One turn moves every row onto another: examples first, then more rows asked
z_32: [ -1  19 -43  -6  13 -34  25   4  11  17   3  -9  -8   4   2   4]
z_211: [-24  24 -26 -19  -1  -3  24 -19 -19  19  21  -2 -17   6  40  -3]
z_179: [  2  12 -40 -17  16 -26  24   2  10  31  -4  -8  -2   3   9  -4]
z_423: [ 19  23 -37  -1  -1 -12  15 -27  11  -3  14 -17 -23  17  20   9]
z_234: [ -3  18 -39 -17  28 -18  17 -20   8  20   8   1 -17  -7  -5  -7]
z_951: [-35  16 -28 -25 -11 -21  12 -31  17  -5  27   6  -2  34  11 -17]
z_24: [ 23  25 -30 -12  -6 -12  15 -10  17   7  11 -11 -10  34  18   5]
z_704: [  9  16 -44  -8   6   2   6 -39  13   5  16 -15 -18   1  20  14]
z_130: [-39  -1 -43 -16 -16 -22  17 -31  13   3  15 -13   7  16  35  -6]
z_521: [-31  32 -29 -18  -9  -7  20  -1  -8  18  26   2  -6  17  28  11]
z_801: [ 14  20 -31 -26  -1   2   6 -14  25  23  11  -5   2  27  17   8]
z_777: [-25  10 -24 -24  -9 -23  19 -40   8  -3  19   1 -10  31  23 -30]
z_392: [-24  -2 -14 -35   3 -25   0 -22  22  -3   6 -32 -16  16  25 -23]
z_724: [ -3   9   3 -24  27 -22  16 -11  25  -2   6  10 -14   7  31   4]
z_833: [-12  12  -1 -24  27 -19   9 -11  31  -4  10  12 -10   4  23  14]
z_873: [-34   9 -19 -30   3 -25  -6 -17  31 -12  16 -26 -14  17  10  -9]
z_884: [ -2   4  -1 -17  23 -26  20 -10  22  -3   1   1 -14   3  42   8]
z_585: [-10   3 -10 -12  21 -27  17  -9  25  -5   3  -2 -10  -5  39  19]
z_636: [-28  -1 -33 -18 -13 -23  22 -40   4   2  13 -11  -5  20  38 -23]
z_351: [-30  23 -31 -19  -7  -3  23  -8 -13  24  21  -3  -5   8  39   7]
z_305: [  1  11 -37 -24  24 -17  19 -13   9  32   0  -1  -8  -4   5 -11]
z_246: [-16   8 -10 -16  24 -22  10  -9  30  -6   9   5  -8  -4  29  24]
z_140: [-43  10 -39 -20 -16 -21  11 -25  21  -1  24  -2   9  25  18  -2]
z_418: [ -4  23 -43  -6  21 -29  20  -9  10  10  10  -3 -18  -3  -8   2]
z_523: [-34   2 -23 -27  -2 -28  -3 -13  30  -9  11 -34  -9  14  19  -4]
z_976: [  5  14 -40 -23   6  11   0 -31  22  21  14  -7  -3   8  18  14]
z_591: [-22  32 -22 -17  -1  -6  24 -18 -19  11  27   4 -23  14  29  -6]
z_664: [-28   6 -13 -36   6 -23  -4 -23  27  -8  13 -25 -18  18  13 -21]
z_557: [-26  38 -23 -17  -5  -9  22  -7 -11  10  30   6 -17  20  22   3]
z_306: [-28  -4 -21 -29  -2 -27   0 -16  25  -3   5 -38 -10  13  28 -13]

z_521 -> z_211
z_664 -> z_523
z_704 -> z_24
Now find these:
z_179 -> z_234
z_130 -> z_777
z_884 -> z_833

One turn moves every row onto another: examples first, then more rows asked
z_288: [-5  4 -2  1  6  4 -9 13  7 -8 -3  2  4 24 15 20]
z_371: [  8   8  -6  13 -21  -3   1   8  10 -10  -7 -10  11   1  16  12]
z_904: [  0  10   9 -26   9   7  13  -9  17   5 -24  -5   2 -23 -28   8]
z_238: [  8  37 -13   6  17  -7  18   0   1  12   5  -5 -13  16   5 -12]
z_866: [  0  45  -5  -2   3  10   9 -25  15   3 -18   4 -13   7 -20 -10]
z_138: [-32  16 -15  16   2  -6   1 -10  18   7  10 -25 -14   1 -15  13]
z_525: [-13   5  -6  13   1  10   0  13   1  -3  -2  -7   4  22  18  17]
z_650: [  3   8  -1   7 -11  -8   1  17   5  -2   7  -1   1  16  17  19]
z_610: [-26  -2 -22  -1   1  -8   8 -10   2   3   1 -29 -11 -17 -20  13]
z_324: [  5  34 -23   1  15   7  13 -14   9   6  -8  -3 -20   6 -37  -2]
z_612: [  4  40 -14  11  13   2   6 -27   9   3 -14   4 -17   2 -22  -8]
z_267: [  1  11   6   5   1  16   7  20  -3 -13   7   8  11   6  12  13]
z_950: [  9  11  -5   8  -4   3   3   4  11  -6   3 -12  12  23  13  24]
z_864: [-6 -7  1  8 -7  3  0  2 -1 -6  9 -7 15 17  9 23]
z_940: [-10  12  20 -19  -7   6  29  -3   9  -1 -25  10  -8 -17  -6   6]
z_96: [ 19  21   5  -1  18  10   4  -3  -3  21  -3  16 -13  19 -11   5]
z_72: [-15   6 -24   6   2  -6   9 -24  16   4  10 -28  -4 -10 -25  -1]
z_897: [-24   6 -27   0  19 -14   8 -11  15   4  13 -17  -7  -9 -21   6]
z_266: [-16  -8 -25   6 -14   5  -1 -15  14   9   7 -14  -4  -3 -28   2]
z_989: [ 14  19  10  -8  15   9   5  -7   2  13 -10  18 -23  15 -11  -9]
z_347: [-16   1 -27   5   8   4  10 -16   6   3  11 -18 -18 -15 -31   9]
z_813: [  7   9   6   0  -5   1   9  14  -4 -12   5 -18  13  12  16  10]
z_268: [ 12  25  18   2  13   4  23  -2   2   6  -8  22 -20   3 -14  -4]
z_214: [-26  15 -27  10  -6   1   3 -15   3  -3   5 -22  -6  -3 -30  14]
z_262: [-20   9 -27  -2   8 -17   4 -11  21   6   2 -18 -13 -14 -27  14]
z_388: [ -5   5   9 -16  -4  17  18  -5  -1   3 -34  11  -1 -19 -16   5]
z_885: [-14  11  13 -14  11   7  17 -13   9  -9 -32   9   4 -22 -10   2]
z_512: [ -6   1  23 -19  -4  -2  17  -8   3   7 -19   6  -7 -18 -25  14]
z_954: [ -7  -4   7 -11  -9   1  27   2   1  18 -22   3   0 -25 -10   4]
z_197: [ -9   6  11 -23 -13   0  16  -6   7 -12 -24   6   9 -20 -13  12]
z_593: [ 10  33  -2  13  12   2  12  -1  10   3  -1 -16 -17  26   5  -7]
z_509: [ -2   2  17 -17   5  10  20  -9  11 -10 -20  13  10 -20 -11  -2]
z_905: [  6  36 -10   9  17  -7  14  -2   0   6  11 -10 -25   0   1 -14]

z_593 -> z_268
z_864 -> z_197
z_950 -> z_940
Now find these:
z_72 -> z_650
z_954 -> z_266
z_214 -> z_813
z_612 -> z_238
z_866 -> z_905
z_897 -> z_288
z_267 -> z_904
z_509 -> z_262

One turn moves every row onto another: examples first, then more rows asked
z_945: [ 11   7  -3 -28 -10  -6 -16 -10 -22  27  -6   0  23 -13  13]
z_27: [ 11  12  13  10  30   1   3  10  13   9  -1 -11  -5  -3   1]
z_795: [  1 -24 -17   0   8  -3  -4   7 -26 -15 -17  -5   0 -17 -16]
z_663: [  8   0  -7 -27 -19 -15 -15 -10 -25  22 -18  11   6 -13  11]
z_114: [ 19  14  -1  -2  35   6   0   8  16  13  -6  -9 -12   0   0]
z_202: [ 26  14  -5  -3  35  11  -6  14   7  -4  -2 -12 -11  -3   1]
z_160: [ 23   6  -3   2  35  11   0   7   5  -6  -3  -6 -17  -4 -10]
z_614: [  5  -7 -12 -25 -11 -11 -18 -10 -32  14 -15  -4  20 -17   7]
z_883: [ 17   5  -1   4  36   8   5   3  12   7  -5  -5 -17  -3 -11]
z_258: [ 12  -4 -15 -26 -17  -7 -22  -8 -24  20 -16   6  14 -17   7]
z_178: [ 13  10  -2 -33  -9  -9 -12  -7 -30  17  -7   0  16 -12  18]
z_923: [ 10   7  -7 -34  -4  -7 -13 -10 -27  23  -8  -4  21 -12  14]
z_939: [-10 -18   1   4   2 -19  13   1 -17   1 -21   5 -11 -11 -11]
z_906: [ 18  12   8   9  29   6  -3  15   3  -8   3 -15  -3  -7   1]
z_517: [ 13   9   1 -27 -15  -7 -15  -6 -25  21  -4   4  19 -13  16]
z_551: [  4 -14 -15  -5  -1  -8   4   0  -1  18 -26  20 -23  -6 -12]
z_875: [ 19   4   6  10  31   9   1   9   3  -9   1  -7 -12  -7 -10]
z_991: [  1  -2  -4 -27 -12 -20 -10 -11 -32  16 -17   1  12 -14  11]
z_946: [ 16 -20 -33  -9   4   8 -12   6  -9   2 -23   9 -11 -12 -17]
z_958: [ 12   4   9  13  31   6   6   5   9   3  -1  -6 -12  -5 -12]

z_958 -> z_883
z_991 -> z_663
z_939 -> z_551
Now find these:
z_27 -> z_114
z_945 -> z_923

One turn moves every row onto another: examples first, then more rows asked
z_446: [ 41 -35  20   1  13 -41  21 -15 -29  -9  -4   3  10   9  11 -34   6  36
   1  -1 -14  19 -18  -5 -28  18 -39   6  -3   9   5  -9  12]
z_895: [  3 -39   7 -10  10 -20   3  -4   6 -37 -30  -5 -17  25  15  -3  20   9
  -8   1 -20  19  28   1   5  20 -14  35  -4  15  22  -1   3]
z_384: [ -9 -25  -1 -13  24 -25  11  -4 -22 -19 -22  26  -3  33  15 -31 -10  16
  27 -36 -27  19   6  11  14  -7  -8  11   7  -2  -6 -11  18]
z_832: [ 15 -22  10  -3  18 -33 -15 -16 -15 -34  -5  -5   2 -14  15 -21  27  24
 -19  20 -18  43   3  -6 -19  -4   7  17  -9  -3  -9 -11  11]
z_254: [ 18 -23  -1  11  13 -47  -9 -19  -9 -33  -3  -3   4 -18   7 -28  19  14
 -15  18 -18  43  -5  -1 -11   5  15  12   3  13   0 -12  13]
z_501: [ -6 -16   1  -5  17 -25  14   8 -17 -23 -23  32   3  19   7 -38 -15   5
  19 -28 -27  17  -6   2  11   4  -5  10 -11 -11   3 -26  28]
z_279: [ 22 -34  21  -9  19 -18 -10 -14 -17 -30  -3 -13   6  -2  27 -14  21  34
  -6  20 -16  41  10  -9 -13 -13  -5   7 -17  -6 -15  -8   5]
z_402: [ 32 -30  -2  22  13 -35  12  -8   4 -28  -5  -8  11  -4  14 -34  -6   0
  18   7  -8  36 -16  -6   7   4  17   2   7  20 -10 -15   9]
z_619: [ 14 -35  17   5  22 -20  15  -4   5 -14  -2  -2 -16  23   3   6  11  10
 -17  13 -18  20  -1  -9   2  23 -13  41  -6  16 -20   6  -4]
z_396: [ 31 -43  18  -1  24 -11   4 -12 -13 -32  -4 -13  10   9  39 -17  13  21
  25   5  -9  37  13  -3   2 -19  -3   7 -10  -8 -23  -8   7]
z_855: [ -8  -9   3 -23  10 -17  18   8 -22 -14 -20  33  -6  27  11 -39  -3  21
  15 -30 -25  21   6  -9   7   6  -8   5   2  -4 -11 -13   0]
z_941: [ 21 -47  16  19   8 -26  25  -6  -4 -22   1   8  -9   2   7  -9  19  -4
   1  16 -21  29  12   2  12  40 -18  39 -13   0  -2  -1   5]
z_800: [ 28 -59  18  12   3 -30  10 -13  -9 -16 -12  -3  -3  13  13  17   8   8
   0  -4 -31  32  -9  -2  11  23 -22  40 -10  10 -14   2  17]
z_799: [ 21 -47  18   5  14 -24   8 -10  -1 -13 -10  -7 -10  23   8  19   7  13
 -11   1 -26  24 -11  -8   5  18 -18  41  -6  17 -23   6   8]
z_690: [ 15 -36  16  12  20 -21  24  -3   4 -19   3   5 -15  12   3  -8  18   1
 -11  21 -15  22  10  -4   5  35 -13  40  -9   7 -10   3  -5]
z_718: [ 38 -43  11  15  19 -19  15  -8  -1 -30  -2 -12  15   8  29 -25  -4  10
  31   7  -6  33   0  -4  11 -10   5  -5  -2  11 -15 -11   7]
z_565: [ -7  -8   4 -18   7 -18  20  12 -22 -19 -20  38  -3  17  10 -42  -1  14
  14 -26 -26  21   6  -9   7  11  -7   5  -6 -12  -4 -20   7]
z_559: [ 15 -46  14  -5  -1 -15   5   4  10 -34 -36 -11  -6  27  16   5   0  10
  -2  -2 -23  17   9 -10  10  19 -18  23 -17  20  21  -9  11]
z_647: [  9 -43  13  -9  11 -14   3   2   9 -38 -32  -8 -11  30  18   6  10  10
  -8   0 -21  13  21  -4   7  13 -16  28 -12  18  20  -5   9]
z_739: [ 16 -46   8  -2 -13 -21   7   1   9 -28 -37 -12  -7  18  13  -3  -1   8
   3  -4 -26  26   4  -9  12  31 -18  24 -13  19  24 -10   8]
z_541: [-14  -9   1 -20  11 -19  11   3 -21 -10 -23  22  -8  23  10 -45 -10  19
  22 -27 -25  28   0  -2   5   9 -10  16  -5 -14  -9 -16   5]
z_183: [ 20 -16  -8  12  12 -43  -3 -13  -1 -27 -11  -6   2 -14   7 -35   9   1
   0   5 -13  43 -19  -7  -7   8  22  21   8   9 -13 -16  11]
z_219: [ 19 -29  13 -11  23 -18 -11 -15 -18 -31  -9 -10   1   0  32 -19  27  21
   6   4 -13  44   9  -5 -12 -15   1  26  -8 -19 -26  -9   9]
z_325: [ 38 -34  14   3  13 -46  21 -20 -31 -10  -2   5   5   7  10 -39  11  34
   3  -1 -14  21 -13   1 -27  22 -37  10   6  11   7  -5   9]
z_109: [ 29 -35  -1  20   8 -46   3 -19  -5 -28  -1  -8   9 -11  10 -30   5  13
   4  15 -15  42  -8   1   2   6  12  -3   9  27   2  -9   8]
z_592: [ 13 -16   0  -4  16 -34 -15 -17 -13 -29 -13  -7  -3 -12  17 -27  25  11
  -6   4 -15  47  -6  -7 -16  -2  13  33   1 -11 -21 -13  11]
z_329: [ 32 -30  16   1  31 -45  17 -19 -29 -20   0  13   5  12   9 -32  20  31
 -10   2 -12  11  -5   5 -32  10 -32  14   6  10   7  -5  15]
z_518: [-14 -17  -1 -20  18 -21  10  -3 -23 -12 -22  22  -9  31  14 -38  -8  21
  27 -33 -25  26   6   5   9   0 -10  14   5  -7 -11  -9   7]
z_190: [ 39 -33  23  -1  21 -37  18 -11 -27 -14  -4   6  11  13  12 -27   7  35
  -6   1 -14  12 -17  -7 -31  11 -38   7  -7   7   4 -11  17]
z_301: [ -6 -24   0  -5  23 -27  13   1 -19 -24 -22  31   3  27  12 -31 -13   7
  23 -33 -28  15   0  10  15  -5  -5   8  -2  -4   1 -20  29]
z_41: [ 35 -31  22   0  30 -39  17 -14 -28 -19  -1  10   9  14  11 -27  14  33
 -12   2 -12   8 -11  -1 -33   7 -34  11  -3   8   5  -9  19]
z_168: [ 33 -46  21   1  13 -17   2 -13 -13 -26   0 -18  12   5  30 -15   7  34
  13  17 -14  41   8  -7   0 -12  -7  -8 -12   8 -13  -5   1]
z_898: [ 33 -32  12   3  23 -49  20 -22 -31 -15   0  10   3   8   9 -38  19  32
  -3   0 -12  17  -6   6 -29  18 -33  14  11  12   8  -3  10]
z_187: [  3 -38   2  -8  -2 -26   4  -6   3 -32 -32  -6 -19  16  12 -12  19   7
  -3   0 -23  28  24   1   6  32 -14  37  -1  14  25  -1  -1]
z_620: [ -2 -15   3 -12   7 -25  19  10 -24 -25 -22  43   3  13  10 -38  -1   8
  15 -31 -30  20   3  -4  10   9  -6   5  -7 -12   2 -24  20]
z_732: [ 10 -42   3  -3 -14 -27   5  -4   5 -28 -36 -10 -14  12  11 -12   8   6
   3  -3 -25  31  13  -4  10  38 -16  31  -6  16  26  -5   2]
z_708: [ -1 -24  -1 -15  12 -29  13   0 -25 -20 -25  36   2  28  14 -25  -5  15
  18 -42 -32  18   1   0  13  -5  -6   4   9   4  -7 -13  19]
z_753: [-11  -8   1 -13  11 -21  13   9 -18 -16 -24  27  -2  17   6 -44 -14  11
  18 -25 -26  23  -6  -4   6  11  -7  13 -12 -16  -2 -24  16]
z_890: [  0 -23   1 -10   9 -30  16   4 -26 -25 -24  42   5  18  13 -29  -3   8
  17 -38 -33  18   1   0  13   1  -6   4   0  -4   1 -20  26]
z_887: [ -6 -17   1 -22  13 -22  15   2 -24 -14 -23  31  -4  32  13 -30  -5  22
  18 -38 -28  20   3  -4  10  -2  -8   4  10   4 -13  -9   6]
z_83: [ 36 -46  10  15   8 -31   8 -16  -7 -25   1 -16  13   0  22 -23  -1  24
  18  15 -13  41  -1  -3   7  -3   1 -13   1  24  -5  -5   3]
z_23: [ 28 -59  17  19   0 -31  18 -12 -10 -20  -6   4  -3   2  12   3  15  -1
   6   4 -29  34   2   3  14  34 -22  40 -13   1  -4  -1  16]

z_446 -> z_190
z_279 -> z_832
Now find these:
z_518 -> z_541
z_941 -> z_23
z_620 -> z_890
z_718 -> z_396
z_739 -> z_559

